Where one turn sends some rows of the set: a few examples, then the rows asked
Z_660: [ 18   8  33 -15 -10  14  -4  -2   0   5 -17   4   4   4   1]
Z_836: [ -2  13  22 -28  -4   5   7  32   0   4 -20  17 -13 -13  -1]
Z_512: [ -7   9  30 -26   4   0  11 -34  13   0 -21  19   6 -21  24]
Z_627: [ -7  14  32 -32  13  -5  14 -29  11   1   2  11  -9 -13  10]
Z_116: [  1 -24  34 -31   6  -5  -8   5  -3  11 -19  10   0 -28  -6]
Z_224: [ -6 -10  15 -41  11  13  19   3   7  14 -14  29 -25 -34  13]
Z_998: [ -6 -15  14 -36  17  13  12   5   5  11 -22  28 -22 -31  17]
Z_329: [  4 -24  18 -25  14  -4   2 -15 -15   2 -14  18   4 -37  -4]
Z_96: [  7  25   5 -29  15  13  18   1   0  -3 -24  23  -2 -12  29]
Z_831: [ 16  10  35 -15  -4  13 -13 -13 -11  -5 -28   8 -15 -15   0]
Z_941: [  8 -21  21 -28  28   8   5  -7  -8   3  -7  18   4 -35  -2]
Z_613: [ 14 -25  28 -32   6  -9   8  -3  10   0 -14  18  -1 -31  -9]
Z_229: [  6  27   4 -31  17  13  10  -6  -5   2 -27  26  -8 -10  24]
Z_592: [  7  -2  27 -34  10  11  17 -26   6   2 -15  14  11 -32  31]
Z_157: [  3  14  14 -32  -3  11   8  32  -3   8 -19  23  -5 -11   7]
Z_447: [  5   4  21 -26 -20   9   0  -7 -10   8 -10  -2  -9  -5 -14]
Z_546: [  0  20   4 -37  10  16  10   2   1   3 -26  29  -4 -16  31]
Z_760: [  7 -22  18 -17   8  -2   7  -4  -6  15  -6  21   8 -38  -6]
Z_888: [ -6 -10   9 -45  10   9  11  15   7  11 -17  31 -16 -30  14]
Z_523: [ 12  23  25 -33 -14   1   6  -5   0   3 -21  -3   6   2   2]
Z_866: [  0  28  27 -32  -3  10  22 -22   4 -11 -10  13   6 -31  15]
Z_871: [ -2  17  14 -26  -3   2  14 -31   8   3   2  15   5 -30  20]
Z_632: [ -3   7  25 -25 -11  13   1  -3 -10  16 -25   3  -8  -3 -16]
Z_424: [ 15 -15  36 -17  10  -2  30  -5  -6   9 -19  21   5 -26  -6]
Z_884: [  8  14  15 -15 -20   7  -9  -8  -9  11 -19   6  -3 -10  -8]
Z_371: [  3  16  25 -24   1   6   8  33  -6   5 -16  24  -7 -17  -1]
Z_146: [ -3  18  27 -21  -4   8  20 -26  -4  -4  -3  12  15 -27  21]

Z_512 -> Z_613
Z_871 -> Z_760
Z_523 -> Z_592
Now find these:
Z_941 -> Z_632
Z_831 -> Z_627
Z_96 -> Z_998
Z_157 -> Z_546
Z_229 -> Z_224
Z_146 -> Z_329

